In the data rows, the value 128 means zero.
Some points, each followed by its number:
[134  81  80 176 163 182 109 152 163  93 151 103 155 124  89 152 143 112
 106 119 137 135 119 172 136 159 144 103 118 118 129  96] 0
[117 131 164 110 148 201 159 123  99 142 124 124  90 149 120 138 130 172
 229 121 176 122 119 136 101 112 127  72 123 103 144 121] 1
[119 105  97 151 212 182  97 160 163  61 176  93 117 154  86 167 127 204
 142  89 143 142 192 111 140 136 127 144 150  56 213 126] 2
[115  82 159 191 208  58 143 166  95  81  82 128 109 157 149  99 145 104
 155 109 109 128 125  59 105 114  80 125 155 129  94  83] 3
[ 95 174 179 127 121  59 123 172  80 175 103  95 134 145 167 105  99 129
 102 138  97 104 100 145  99 129  91  91 133 136 160 221] 4
[140 169  95  60  87  81 116  88  87 128  89 141 157 167 170  81 119 155
  71 124 126 103 107 156 126 138 196 161 168 159  71 138] 5
[143 117 127 126  87 120 100 149 145 119 123 133 141  89 112 165 165 112
  55 168 156 141  94 198 123 145 128  78 116 189  88  21] 6
[128 121 167 148 152 146  95 160 130 141  98 153 124 156 132 117 123  96
 116 144 140 125 140 152 151 110 111 154  91 148 102  76] 7
[101 134 139 167 133  87 174 110 130 100 147  97 167  88 120 107 126 124
 175 111  93 135 135  59 128  96 118 181 147 124 132 218] 8
[138  91  88 134 152  94  42 230 156 170 130 125 119 121 126 161 161 128
  80 153 168 126 131 101 146 167  94 138 142 130 101 126] 9
[114 108 120 153 161 133 142 166 127 155 124 217  95 103 129 161  85  98
 150  90  98 132 129  93 135 130 114  93 109 141 105 136] 10
[136  95 114 130  50 107 117 113 129 128 134  88 132  99 111 141 182 128
 164 153 134 163 107 150 135 145 119 134 119 120 131 129] 11
[119 122  91  94  88 151 159 127 132 111 150 147  98 115 141 175 124 175
 158 135 153 116 174 128 147  96 157 130  98 114 143 123] 12
[141 112 160 124  81 185 139  98 109 179 132 125 143 147 128  84 115  61
 137 123 107 147  74 112 132 164 189 114 119 103 133 154] 13
[141 120  90 168 153 117 146 168 150 122 121 125 140 129 130 135 129 132
 158 129 124 134 107 134  96 124 119  91 155 131 174 140] 14
[117 134  91  90  95 149 153 127 134 107 150 154 117 111 139 177 116 171
 152 139 157 117 164 142 147  90 165 132 101 125 130 118] 15
[124 107  87 139 189 172  96 162 175  71 179 100 120 134  74 182 136 205
 137  96 151 142 188 116 135 135 115 142 144  63 213 118] 16
[150  98  95 125 190 179  73 162 144 139 111 184 114 174 146 104  69 113
 136 100 163  92  95 111 139 129 112 131 103  85 151 135] 17
[162 142 164 107 145 156 199 151  95 180 134  52  90 127 161  86 163  93
 132 120  87  85 137 150 182 133 146 131 146 136 111 232] 18
[114 140 140 112 129 131 110 114 114  80 113 173 121 178 113 145  90 165
 143 119 102 145 185 149 137  89 144 176 132 126 121 100] 19
[143 146 109 135 200 123  95 141 165  69 153 117 162 100 115 142 164 102
 113 124 169 126 102 142 114  91  81 143  54 193 105  69] 20
[ 74 178  84 130 138  46 171 105  86 113 125 140 120 184 178 125  92 150
 215  87  73 112 148  89  98  59  96 122  88 137 175 218] 21
[142 119 105 106 123 193 130 117 138 119 134 148 142 143 143 115  96  79
 138 140 142  85 108 181 160  96 169 146  73 116  94 152] 22
[140 120 124 154  96 163  87  86 114 130 162 147 152  93 122 145 159 158
 100  93 135 145  90 191 120 190 126  87 115 173  85  70] 23
[157  94 136 130 166 181 128 150  94 156  94 129 119 178 154  69 125  56
  82 113 106  85 125 150 168 156 190 150 116 119  64 125] 24
[111 133 153 165 157 115 121 164 116 164 112  97 147 143 153  99 134 104
  72 121 108 126 131 158 131 138 172 132 137 179 100 120] 25
[144 136  77  85 104 126 134  89  94  57 121 176  67  78 130 163  92 140
 112  67 113 112 158 126 100 104 129 181  96 138 136 134] 26
[118 119  86 100  98 154 144 139 137 113 147 164 113 111 143 177 117 183
 159 134 160 120 169 129 145 100 160 132  92 116 141 120] 27
[149 177 124 104  84 112 120  91 181  86 204 141 156  49  90 202 133 180
  45 146 116 179 128 164 108 133 131 122 172 162 191 108] 28
[114 119 123 137 150 127 143 150 116 159 114 209  82 103 133 153  95 105
 153  83 104 129 141  83 128 126 110 116 106 152 101 128] 29
[ 64 193 129 144 205  86 169 116 148 104 129  91 159 172 106 105  89 183
 155 107  86 107 192  82 136  86  92 140 166 116 146 204] 30
[142  74 109 167  73  90  94 203 120 188  80 162  92 161 142 140 147  41
 109 158  94 125 137 122 135 168 109 117 120 123 115 109] 31
[132 115 162 113  81 122  91  92 132 133 132  56 137 143 108 117 176 160
 107 170 160 168 108 161 146 161 130 112 144 113 126  66] 32
[107 111 120 159 127  89 104 176 160 131 149 115 127 121  97 193 156 118
 140 181 154 138 160 115 119  98  81 141 162 113 146 155] 33
[128 155 116 104 208 139 177  67 163  84 171 139 114 150 116 172 109 188
  66 132 124 109 195 179 171  86 108 123 187 101 157 121] 34
[140  88 118 141 143 108 127 124  98 160  81 164 121 156 130  93 131 125
 106 107 106 155 138 101 159 159 148 150 143 163  55  55] 35
[ 97 140 148 138 130 149  99 102 144 136 170 115 120 104  99 150 138 118
 102  90 101 140 167 116 142 150 143 151 117 134 101 132] 36
[163 174 162  62 131 120 156  96 145 105 122 139 146 101 103 110 118 117
  77 156 119 128 127 129 149 102 125 168 144 136 117 119] 37
[115  93 158 182 207  66 152 149 105  90  82 123 113 158 135  98 146  99
 150 113 112 134 118  62 109 114  78 117 156 129 100  76] 38
[149 105 161 142 102 187 143  94 111 168 146 126 137 128 118 101 134  55
 134 123 115 152  77 105 119 157 176 120 129 105 151 149] 39
[130 124 173 137  96 123 107 142 152 141 159  73 133 127 113 143 176 171
 152 172 135 167 123 145 138 163  90  97 151  79 194 140] 40
[113 132 103  85  85  87 122 124 148 164  88 154 122 154 125 134 106 205
 157 177 158 134 130 127 163 122 102  89 158 108 109 109] 41
[150 133  72  85 106 131 126  87  85  55 124 174  76  92 123 161 100 146
 112  54 111 118 155 138 104 117 138 182  93 142 122 125] 42
[123  87 104 119  75 141 124 106 125 179 108 142 120 134 166 107 117 120
 144 159 175 132 103 121 181 128 133 109  52 145  80  81] 43
Which five points above are nearest to each new point? Their numbers follow each, nearest first.
[130 163 112  91 201 145 183  61 160  85 170 132 129 151 106 164  97 192
  59 136 127  98 193 183 172  83 122 130 192  98 156 139] 34 37 19 15 12
[140 102 129 124  57 117 131 107 121 135 128  99 125 100 121 133 169 127
 162 150 122 156 112 147 134 146 125 132 114 123 123 132] 11 32 40 39 36
[113 151  85 109  28 132  85 120 113 139 147  79 153 149 132 124 127 154
 139 117 105 136 132 175 118 153 198 138 113 145 120 169] 11 5 36 15 12
[161  87 133 120 153 175 127 154  97 147  93 127 122 164 155  73 117  45
  84 127 113  90 112 153 162 153 196 147 116 118  55 121] 24 22 25 7 13
[182 130 128 160 157 149 144 162 186 129 144 125 139 110 150 110 149 128
 120 167 131 145  94 112 103 175 121  81 155 130 185  87] 14 0 40 39 11
[164 101 107 115 190 193  73 151 134 145 106 182 113 156 156  92  77 120
 140  91 188  87  91 105 120 125 120 150  98  90 159 122] 17 7 22 29 10
[ 98 136 135 161 132  79 185 109 128  97 139 106 161  89 121 103 110 125
 170 106  83 134 145  53 124  88 125 180 154 121 137 212] 8 30 21 14 36
[122 130 159 147 129 145 143 105 149 136 123 172 134 105 131 119 124  74
 131 146 108 137 111 134 136 129 134 120 100 169  56  88] 7 29 35 36 10
[145 123  87 100 147 110 137 140 103 101  88 125 127 132  69 148 154 151
 110  92 153 113 125 151  93 141 118 110 203 124 127 109] 14 0 37 41 11
[157 159  86  98 110 131 187 114 179 163 131 180 148  76 121 127  89 117
  73 157 126 119 122  80 131 140 143 113 167 135 163 150] 37 14 15 12 29
[158 164  96  98  96 130 184 113 186 166 136 162 157  70 112 125 104 124
  64 164 120 124 132  80 133 158 150 120 177 127 159 156] 37 14 28 36 39
[146 106 125 115 155  71 114 122 103 134  85 127 132 162 153  72 145 123
 100 130 101 137 133 111 153 147 151 180 151 148  67  90] 35 25 5 7 24
[148 116  99 160 162 117 164 162 148 127 118 129 140 118 125 117 122 126
 147 128 117 131 103 128 107 133 116  94 156 131 167 137] 14 0 10 33 29
[110 132 166 105 145 201 165 126 100 149 119 127  90 153 117 144 129 168
 237 127 183 121 125 134 108  99 122  72 123  96 147 124] 1 12 27 15 14
[107 127 143 136 147 150  99 119 147 123 171  98 112  98  87 145 144 123
 108  86 105 141 168 106 149 159 131 147 126 117 104 129] 36 0 25 11 7
[165  89 146 108 168 175 125 160  82 157  91 127 111 154 153  62 110  47
  69 115 116  82 106 144 163 155 193 152 124 111  64 134] 24 25 22 13 7
[ 92 193 181 129 128  48 139 162  82 168 104  62 152 150 157  87 126 117
 106 133  89 106 103 146  98 125 100  94 143 150 151 222] 4 25 18 14 8
[141  87 116 137 152 107 127 126  98 142  82 157 116 157 125  90 129 127
 120 108 114 160 132  99 155 147 141 148 140 166  60  44] 35 7 38 25 29
[133 101  95 119 123 186 124 128 127 122 125 158 123 145 140 130  97  79
 156 140 147  88 108 177 157  98 135 122  59 115  89 149] 22 43 7 17 15
